The same turns and mirrors carry the whole set onto itself, and each row onto the other rows of its family. Which rows share a family with each named row? Give them in list order.
These 40 rows form 5 families of 8 rows each.
q_670: [-9 5 17 -5 13 23 -19 3 -1 10 -4 10 -12 -3 -5 14 7 -4 -16 13 8 5 4 -15 0 -4 -3 7]
q_732: [-1 5 6 5 -1 11 10 -10 -8 14 6 5 -1 2 -11 -14 1 16 7 23 6 -7 -7 -2 -2 -1 -11 -12]
q_770: [6 -4 -3 11 3 -5 -11 -7 -19 -10 13 0 11 -7 -2 -11 -9 -11 3 -10 6 17 -10 11 -2 18 7 -9]
q_899: [-2 8 -4 11 22 8 -23 -11 -6 21 -19 0 18 19 12 -2 -10 -9 0 3 10 3 -15 -5 3 2 -2 11]
q_856: [-3 11 2 -2 3 6 6 3 -3 29 4 1 -3 -3 -6 -16 -1 14 -3 14 13 -6 -11 -11 12 10 -1 -4]
q_58: [-7 5 9 -3 9 28 -11 1 -3 2 -4 13 -6 -6 -6 12 10 -10 -12 9 7 1 2 -18 -4 -7 -7 6]
q_708: [8 -2 5 5 -11 3 10 -9 2 18 3 1 -3 3 -9 -11 0 15 3 18 13 -2 -8 -8 2 3 -11 -12]
q_390: [14 -10 14 8 -9 -3 0 8 1 -11 -8 7 -6 11 8 0 -15 16 9 6 -6 9 -17 6 12 9 19 13]
q_691: [-1 1 3 11 4 -7 -11 -6 -19 -8 9 -8 -4 -12 -6 -11 -6 -10 5 1 4 10 -3 16 5 18 11 -8]
q_836: [-8 13 -2 -2 3 10 -8 18 -5 4 8 4 3 19 22 4 -21 1 -16 4 0 25 -15 -2 -12 -8 11 14]
q_682: [0 1 2 8 -14 -7 -6 1 -8 4 -2 -10 -12 0 15 -10 -6 -8 -8 -9 -14 6 21 -4 -1 -4 4 18]
q_468: [-2 -8 4 12 25 -6 11 2 2 17 17 4 0 -7 17 -20 1 -2 -13 5 -16 8 -8 -3 0 9 -6 -1]
q_465: [-12 7 3 4 4 21 -2 6 -12 8 7 2 1 22 14 10 -21 -5 -6 4 -4 28 -17 -5 -13 -18 4 9]
q_744: [17 -1 14 11 -4 9 2 9 7 -15 -8 7 -5 18 4 1 -18 11 15 7 -2 10 -14 3 3 -6 14 1]
q_256: [2 -1 13 -7 7 22 -19 -5 -3 7 -1 9 -2 -5 -5 9 8 -8 -17 -3 10 2 7 -21 -4 -3 -7 6]
q_813: [2 3 0 14 1 1 -3 -5 -20 -13 9 -5 2 -11 -3 -11 -9 -15 11 -5 0 7 -6 16 -1 12 8 -9]
q_792: [-7 -3 13 6 16 6 1 3 -2 18 18 15 -8 -7 21 -14 3 -19 -8 8 -19 9 -2 3 4 7 -6 -6]
q_933: [-4 -3 8 7 10 14 10 1 -2 12 22 15 -7 -3 17 -15 5 -17 -4 3 -23 9 -6 0 1 3 -7 -7]
q_147: [7 0 -2 0 -10 -3 -14 -1 -3 -8 -3 -4 -7 7 11 -10 -5 -11 -5 -15 -6 10 17 -21 -1 -9 3 10]
q_781: [-8 -3 11 1 15 9 -1 3 -3 16 21 14 -4 0 15 -19 9 -2 -15 8 -22 5 -8 -2 1 13 -9 6]
q_876: [-4 6 2 7 -4 4 6 1 -7 21 -4 5 2 -3 -4 -7 -3 17 -2 29 16 -7 -9 1 -2 9 -11 1]
q_773: [-5 0 9 -7 4 24 -15 -6 0 13 -9 9 -8 1 5 20 10 -9 -20 6 7 0 -4 -10 3 -2 3 16]
q_658: [0 -8 14 3 6 8 9 8 -3 18 24 13 -1 -4 21 -16 -5 -15 -6 0 -17 11 -12 -7 0 7 -11 -3]
q_339: [4 -5 -5 15 15 6 -21 -14 -11 3 -13 12 23 14 8 0 -7 -11 5 8 10 11 -20 -4 -4 9 -12 2]
q_614: [0 1 -2 3 -10 -1 -4 0 -12 -13 -1 2 -11 6 11 -10 -5 -5 1 -10 -16 12 19 -15 0 -13 8 12]
q_135: [-2 -1 -4 17 13 15 -17 -18 -14 4 -19 17 17 19 4 5 -4 -8 12 12 5 8 -15 1 0 0 -6 4]
q_329: [-5 4 5 2 2 2 4 -11 -6 21 3 2 -5 5 -5 -13 0 15 3 31 10 -3 -10 0 3 4 -8 -12]
q_681: [15 -1 19 8 5 0 -2 16 4 3 -11 4 -1 14 11 -5 -24 15 9 -3 -3 7 -11 -7 13 0 18 16]
q_209: [23 -11 21 9 -8 3 3 4 8 -4 -7 3 -2 13 3 4 -20 14 10 5 6 10 -14 -3 2 -5 8 2]
q_878: [-8 2 3 -1 -3 17 -2 10 -9 19 12 8 5 21 16 5 -21 -4 -9 0 0 32 -22 -12 -7 -8 1 7]
q_146: [15 -3 21 13 1 0 -3 11 7 -8 -7 5 -8 16 7 1 -22 11 12 9 -1 16 -12 9 6 -1 17 1]
q_478: [-2 -9 10 5 20 14 -9 -7 0 16 -13 7 -3 -10 -4 16 10 0 -18 6 11 3 0 -16 5 1 0 13]
q_95: [6 4 4 8 13 -1 -11 -5 -12 5 11 -8 1 -8 2 -14 -6 -11 -1 -19 -1 7 -5 14 11 19 19 -3]
q_138: [6 4 -3 7 5 -3 -7 -10 -8 -5 12 -6 1 -8 3 -11 0 -8 -5 -2 5 1 -9 24 -2 19 13 -10]
q_825: [2 -3 -10 10 -4 -16 0 1 -3 -3 -9 -14 -10 -2 11 -6 -8 -3 -7 -9 -3 13 11 -13 4 -5 14 13]
q_197: [-7 1 -3 6 16 7 -2 9 -1 10 4 -1 4 19 12 10 -17 7 -17 2 5 34 -24 -6 -4 -6 15 9]
q_328: [-1 2 0 -1 -7 -11 -7 2 -6 -6 -1 -1 -16 6 17 -14 -7 -4 -3 -2 -14 11 20 -13 4 -11 11 9]
q_187: [-1 0 -1 14 16 4 -24 -14 -9 5 -25 15 14 18 10 4 -7 -7 8 18 9 8 -11 1 3 2 -3 6]
q_903: [2 0 2 19 14 6 -25 -16 -6 7 -18 3 16 26 8 2 -8 2 0 10 3 8 -14 9 -6 4 -5 13]
q_640: [-17 7 3 0 5 12 -11 6 -13 11 6 -1 -3 23 17 8 -21 -6 -9 7 -2 33 -16 -5 -5 -12 10 10]

Same family as q_856: q_899, q_468, q_681, q_478, q_95, q_825, q_197
Same family as q_744: q_732, q_58, q_465, q_813, q_933, q_614, q_135
Same family as q_691: q_670, q_792, q_329, q_146, q_328, q_187, q_640
Same family as q_708: q_770, q_256, q_147, q_658, q_339, q_209, q_878

